X =
| -21 | -18 |  21 | -10 | -39 |   9 | -31 | -13 |   0 |  26 |  15 | -23 |
|  -2 | -12 |  24 |  19 | -14 | -19 |  -3 |   7 | -13 |  10 | -19 | -15 |
| -12 | -22 | -24 |  -4 | -30 | -14 | -27 | -29 |   7 | -25 | -24 |  -8 |
| -20 |  -5 | -14 |  -9 |  22 |   6 |   5 | -13 | -17 | -43 | -14 | -39 |
| -12 | -24 | -35 |  23 | -22 |  35 | -27 | -13 |  -3 |  -6 |  -8 |  -5 |
| -22 |  -9 | -24 |  -2 |  17 |  18 |   3 | -14 | -17 | -39 | -11 | -46 |
| -16 | -12 | -21 |  33 |  -6 |  75 | -17 |   6 | -20 |   7 |   0 |  -7 |
|   1 |  -9 |  25 |  12 | -12 | -38 |  -3 |   4 | -11 |   2 | -24 | -10 |
| -24 | -19 |  26 | -10 | -35 |   7 | -27 | -13 |   8 |  27 |  10 | -26 |
| -25 |  -9 |  30 |  -2 | -24 |   6 | -15 |  -7 |  19 |  31 |  -1 | -27 |
| -12 | -10 |  -8 |  36 |  -3 |  65 | -11 |  15 | -26 |  13 |   0 |  -7 |
| -25 | -14 |  30 |  -7 | -28 |   6 | -21 | -10 |  15 |  29 |   4 | -26 |
|  -5 |  38 |  -1 | -11 |  10 | -34 |  41 |   6 |  33 | -12 | -40 | -25 |
Indices start at 0.
row 0 col 0 => -21
row 11 col 5 => 6
row 3 col 1 => -5
row 5 col 11 => -46
row 0 col 9 => 26
row 11 col 1 => -14
row 0 col 3 => -10
row 10 col 3 => 36
row 8 col 0 => -24
row 4 col 3 => 23
row 11 col 4 => -28
row 5 col 3 => -2
row 9 col 7 => -7
row 5 col 10 => -11
row 7 col 4 => -12
row 8 col 4 => -35
row 0 col 2 => 21
row 9 col 10 => -1
row 0 col 4 => -39
row 3 col 0 => -20
row 0 col 8 => 0
row 12 col 10 => -40
row 12 col 2 => -1
row 6 col 3 => 33
row 8 col 10 => 10
row 10 col 7 => 15
row 7 col 9 => 2
row 12 col 4 => 10
row 6 col 11 => -7
row 8 col 11 => -26
row 4 col 8 => -3
row 4 col 4 => -22
row 9 col 4 => -24
row 3 col 11 => -39

x =
| -13 | -45 |  46 |  16 | -72 |  10 | -10 |  41 | -48 |  20 |  16 | -11 |  12 |  -4 |
|   9 |   0 |  10 | -29 | -33 |  -6 | -33 | -51 | -61 |  12 |   4 |  18 |  16 |   6 |
|  20 |  31 |  10 |  -1 |  42 | -45 | -58 | -26 |  19 |  58 |   4 | -12 |  -8 |   0 |
|   4 |  34 | -25 | -12 |  19 | -31 | -29 |  37 | -12 |  20 |  19 | -41 |  -8 |   0 |
|   9 | -11 |  -5 |   9 | -12 | -51 | -55 | -17 |  -4 |   0 |  -5 | -31 | -14 |   9 |
|  18 | -19 | -44 |  19 | -47 |   7 |   4 |  31 |  35 | -23 |   4 |  13 |   5 |  16 |
| -42 |   1 | -10 |  11 | -39 |  27 |  15 |  -3 | -15 |  17 |   2 |  51 | -13 | -17 |
x[0, 0] => -13
x[6, 3] => 11
x[1, 5] => -6
x[1, 1] => 0
x[:, 2] => [46, 10, 10, -25, -5, -44, -10]
x[1, 13] => 6
x[5] => [18, -19, -44, 19, -47, 7, 4, 31, 35, -23, 4, 13, 5, 16]
x[4] => [9, -11, -5, 9, -12, -51, -55, -17, -4, 0, -5, -31, -14, 9]
x[:, 3] => [16, -29, -1, -12, 9, 19, 11]
x[5, 8] => 35
x[0, 9] => 20
x[:, 13] => [-4, 6, 0, 0, 9, 16, -17]
x[3, 12] => -8
x[2, 2] => 10
x[6, 10] => 2
x[5, 11] => 13
x[:, 5] => [10, -6, -45, -31, -51, 7, 27]
x[0, 1] => -45
x[2, 13] => 0
x[4, 2] => -5
x[6, 6] => 15
x[:, 10] => [16, 4, 4, 19, -5, 4, 2]
x[1, 7] => -51
x[2] => [20, 31, 10, -1, 42, -45, -58, -26, 19, 58, 4, -12, -8, 0]
x[0, 13] => -4
x[6] => [-42, 1, -10, 11, -39, 27, 15, -3, -15, 17, 2, 51, -13, -17]
x[3, 8] => -12
x[0] => [-13, -45, 46, 16, -72, 10, -10, 41, -48, 20, 16, -11, 12, -4]
x[2, 3] => -1
x[3, 2] => -25
x[2, 5] => -45

W = [6, -22, 19, -44, -10, -6, 11, -15, 0, 27, -25, -3, -24, 69]
W[0]	6
W[2]	19
W[8]	0
W[9]	27
W[3]	-44
W[7]	-15

arr = -56  -34   -4    2  -11  -13
arr[0]	-56
arr[2]	-4
arr[1]	-34
arr[5]	-13

grid =
56	12	29	-5
62	10	24	-35
1	41	1	32
2	1	-8	-19
-8	12	-5	19
10	12	-53	-61
35	14	-40	-60
Indices start at 0.
(0, 0): 56
(5, 1): 12
(4, 2): -5
(0, 2): 29
(0, 1): 12
(3, 2): -8
(1, 2): 24
(3, 0): 2
(4, 0): -8
(3, 1): 1

a =
| -39 |  57 |  24 | -42 |  15 |  37 |
| -14 |  -9 |  -3 |  17 | -51 | -40 |
| -12 | -23 |  19 | -18 |  -6 |  39 |
| -22 |  26 |  35 |  41 | -33 |  11 |
| -14 | -12 | -26 |  16 |  14 | -40 |
Rows and columns are counted from 0.
(0, 0) => -39
(0, 2) => 24
(3, 2) => 35
(3, 1) => 26
(2, 1) => -23
(2, 2) => 19
(2, 3) => -18
(1, 1) => -9
(2, 4) => -6
(3, 4) => -33
(2, 0) => -12
(1, 3) => 17
(4, 4) => 14
(0, 1) => 57
(1, 4) => -51
(4, 3) => 16
(1, 2) => -3
(2, 5) => 39
(0, 3) => -42

M =
[[-0.77  0.45  1.56  0.29 -1.24  0.16 -0.72 -1.95 -1.48 -2.02 -1.90]
 [-1.37 -1.92 -1.01 -1.96  0.92  0.13  0.56 -1.13 -2.17 -0.26  0.13]
 [-0.65 -1.62  0.82  0.75  0.44 -0.89  0.82 -1.87  0.08  0.99 -0.80]]
M[-3,0] = -0.77
M[:, -6] = [0.16, 0.13, -0.89]
M[2,-10] = -1.62
M[2,7] = -1.87
M[-3,6] = -0.72
M[:, 6] = [-0.72, 0.56, 0.82]
M[-2,-8] = -1.96
M[:, -7] = [-1.24, 0.92, 0.44]
M[2,8] = 0.08
M[2,-2] = 0.99
M[1,-3] = -2.17
M[-1,3] = 0.75
M[:, 0] = [-0.77, -1.37, -0.65]
M[-3,2] = 1.56
M[0,4] = -1.24
M[0,10] = -1.90
M[-2] = [-1.37, -1.92, -1.01, -1.96, 0.92, 0.13, 0.56, -1.13, -2.17, -0.26, 0.13]
M[:, -10] = [0.45, -1.92, -1.62]
M[1,6] = 0.56
M[:, 2] = [1.56, -1.01, 0.82]

B =
| -11 |  -9 | -12 |  -2 | -36 |  10 |   4 | -13 | -14 |
|   4 |   7 |  19 | -17 |  35 | -11 |  35 |   5 | -15 |
|  56 |   5 | -29 |  -8 |  32 |  34 |  13 | -17 |  38 |
|  68 |  -2 |   5 |  24 | -72 |   4 | -16 |  20 |   7 |
B[-4,-9]: -11
B[-3,-2]: 5
B[2,2]: -29
B[:, 8]: [-14, -15, 38, 7]
B[-1,2]: 5
B[1,-6]: -17
B[0,6]: 4
B[-4,1]: -9
B[-1,0]: 68
B[:, -2]: [-13, 5, -17, 20]
B[-2,-1]: 38
B[-1,-4]: 4
B[0,7]: -13
B[-4,2]: -12
B[0,3]: -2
B[3]: [68, -2, 5, 24, -72, 4, -16, 20, 7]
B[-4,-5]: -36
B[-3,0]: 4
B[:, -7]: [-12, 19, -29, 5]
B[2,1]: 5
B[-1,3]: 24
B[1,-1]: -15
